In the data rows, the value 128 means zero.
Here are some numbered points:
[188 152 128 133 128 148 168 151 128 128 128 128 180 168 166 153 133 128 134 149 168 163 148 154 154 128 128 134 150 157 128 128 128 161 129 128 128 128 157 145 128 150 155 128 170 128 128 159 128 129 128 173 169 128 128 162 128 128 128 128 128 143 131 160] 0
[144 128 128 128 146 136 136 135 159 158 146 128 128 139 162 143 128 134 128 154 173 128 164 159 140 128 130 128 128 128 162 128 150 154 128 181 150 163 145 130 168 135 133 128 142 140 151 140 147 128 185 150 145 128 128 128 133 144 155 128 128 128 155 154] 1
[128 128 147 128 139 141 128 159 172 163 128 128 128 128 146 128 128 177 163 180 169 128 128 128 135 137 130 128 149 157 147 128 137 159 128 152 167 196 150 128 128 128 132 141 128 137 128 128 148 139 180 128 128 134 136 132 154 170 167 128 160 128 128 128] 2
[153 137 138 176 152 173 151 154 128 128 128 175 173 154 131 153 133 128 174 165 162 149 128 138 133 149 128 180 174 163 128 165 128 157 144 128 150 128 128 137 128 173 149 128 143 146 128 146 128 137 139 128 130 148 128 179 128 157 141 175 149 128 128 128] 3
[188 134 128 128 146 128 128 128 128 181 138 154 128 139 132 175 196 178 168 129 137 171 128 159 187 202 166 128 128 143 156 159 128 128 144 132 158 132 128 128 128 142 128 148 128 132 141 130 128 152 128 128 128 134 191 156 128 194 181 163 151 128 128 143] 4
[169 209 181 147 144 135 128 128 147 128 128 128 131 128 128 128 128 157 140 128 130 128 128 135 165 184 164 166 183 164 133 128 128 153 134 136 161 169 138 128 138 134 128 141 128 142 128 128 128 128 160 128 128 148 141 164 189 192 153 153 171 139 128 128] 5
[128 136 138 180 135 157 144 164 138 128 128 147 167 128 167 166 144 128 128 128 154 199 153 154 148 142 128 150 152 169 146 177 129 183 179 162 205 169 162 150 128 164 154 128 138 128 128 161 128 162 128 146 132 128 128 166 129 134 128 160 160 173 131 128] 6
[141 128 128 128 137 128 165 145 128 163 137 128 139 136 141 128 128 128 128 166 139 148 191 187 141 128 128 128 128 128 128 128 173 135 128 150 128 134 195 188 160 159 152 128 164 128 133 157 149 128 128 142 167 128 140 155 181 140 180 149 157 128 128 159] 7
[138 129 156 163 136 128 128 128 151 128 128 175 174 139 135 142 172 138 176 128 134 158 128 128 128 176 147 172 186 185 153 161 128 150 171 130 152 140 134 144 134 167 131 129 128 130 128 162 128 156 144 135 154 170 151 174 165 175 128 165 157 139 128 128] 8
Which three points above are nearest to each new point by angle? Their numbers follow each, nearest first.
[128 128 151 128 128 128 161 150 189 160 176 128 128 155 166 153 146 130 167 135 128 128 139 135 169 141 151 159 140 140 155 138 164 148 217 146 132 128 138 152 141 128 128 141 128 156 132 128 141 177 134 151 139 154 128 128 151 133 152 181 165 176 164 133] 8 6 1
[129 128 141 166 144 128 128 128 128 171 128 159 137 145 128 128 173 157 159 128 128 158 128 134 139 190 159 155 136 146 128 137 128 141 179 150 176 137 128 128 128 141 136 152 155 146 162 140 146 194 148 128 143 136 182 152 128 151 145 133 155 128 128 128] 4 8 6
[157 206 167 149 139 147 176 150 147 145 167 128 128 168 172 163 173 161 138 131 128 128 154 132 155 139 170 148 134 128 140 138 170 128 143 128 128 128 128 158 149 130 150 156 128 157 155 128 137 156 160 162 158 170 157 131 172 148 163 129 128 133 172 165] 5 1 4
[128 144 161 149 164 171 151 128 145 135 164 173 151 152 138 171 177 163 175 128 128 129 128 128 128 131 128 136 160 150 135 128 128 128 148 128 128 128 128 138 150 143 140 188 144 188 161 137 148 186 155 135 135 184 154 128 128 128 128 150 145 144 132 137] 8 3 4
[131 131 146 128 166 159 128 128 129 130 137 144 153 128 172 141 128 163 128 139 136 129 128 128 128 149 164 134 145 152 164 128 131 159 144 182 169 167 144 128 152 128 128 128 128 133 137 143 151 128 160 128 128 147 143 134 140 159 145 128 131 128 128 128] 2 1 5
[135 152 169 153 162 171 128 182 177 169 135 148 143 128 128 128 128 137 128 128 160 166 128 128 128 145 130 131 175 190 198 138 128 142 134 146 143 157 128 128 140 129 128 128 128 157 147 154 155 153 153 144 128 182 164 147 128 128 128 128 140 128 128 128] 8 2 6
[128 134 160 140 144 132 144 128 151 153 176 170 131 148 128 140 152 162 172 128 128 128 128 128 128 128 139 158 138 128 133 148 131 128 141 128 128 128 128 129 130 128 128 141 128 181 159 128 138 170 143 134 128 142 132 128 152 150 143 169 144 169 144 142] 8 3 4
[128 129 176 181 190 164 128 128 136 141 128 128 128 128 128 128 128 149 128 129 150 149 129 140 159 157 152 134 150 145 140 128 128 128 128 142 131 162 128 128 137 128 128 128 128 168 151 138 128 138 158 128 128 137 130 128 128 129 128 154 170 136 132 128] 5 2 3
[132 161 175 177 202 187 128 128 150 133 128 128 128 128 134 134 128 166 134 138 128 128 128 135 137 138 128 128 144 154 153 128 128 130 128 135 142 147 128 128 152 140 128 137 128 139 128 149 175 155 155 128 128 159 168 144 128 128 138 140 171 138 128 128] 5 2 3
[151 128 162 128 150 133 156 128 135 131 167 128 128 128 128 157 148 137 148 128 128 128 133 128 145 128 176 173 147 135 158 136 145 128 164 133 175 137 128 128 128 128 128 171 128 137 132 128 128 140 128 149 129 157 138 128 130 128 131 153 128 158 149 151] 8 4 5
[128 128 159 136 133 138 163 158 172 159 169 167 142 156 156 163 154 148 170 137 128 136 128 128 148 166 165 176 143 152 135 130 128 128 153 128 131 128 128 128 140 128 134 186 148 180 140 128 132 139 131 128 128 150 134 128 128 128 128 131 128 143 148 132] 8 3 4
[144 147 128 128 128 128 155 136 136 129 152 128 128 178 166 149 176 146 128 140 128 135 175 159 128 128 134 128 128 128 128 146 182 128 128 128 128 128 159 165 144 128 146 172 187 173 191 161 194 130 129 151 145 128 128 128 139 128 128 128 128 128 159 167] 7 1 0
[145 154 128 161 128 132 139 128 136 128 128 128 140 128 150 164 136 128 138 163 168 162 134 140 128 128 128 128 128 138 128 145 128 167 166 143 178 156 170 169 141 181 169 128 149 128 128 175 133 150 148 164 128 128 128 179 128 128 128 161 152 157 128 138] 6 0 3
[135 128 128 128 128 128 161 128 128 128 176 138 128 128 128 128 146 135 128 134 128 128 167 141 128 128 139 128 128 128 145 136 164 128 134 133 128 143 150 164 154 128 146 159 157 140 149 128 153 128 133 148 172 128 128 128 194 150 176 128 128 135 184 183] 7 1 0
[128 132 152 130 130 141 128 128 131 136 130 128 128 128 128 128 128 166 153 145 130 128 128 128 163 169 162 146 157 154 150 132 129 142 137 144 138 134 128 128 130 128 128 128 128 128 128 128 146 146 165 128 128 155 138 147 159 170 135 128 131 128 133 128] 5 8 2
[185 194 128 128 128 128 154 167 128 208 172 147 129 148 128 128 154 128 128 128 146 170 174 197 163 158 152 128 128 128 128 128 154 128 128 149 137 138 140 135 128 128 128 134 182 128 155 128 128 128 128 128 155 128 186 130 128 157 188 128 128 128 149 174] 4 7 1
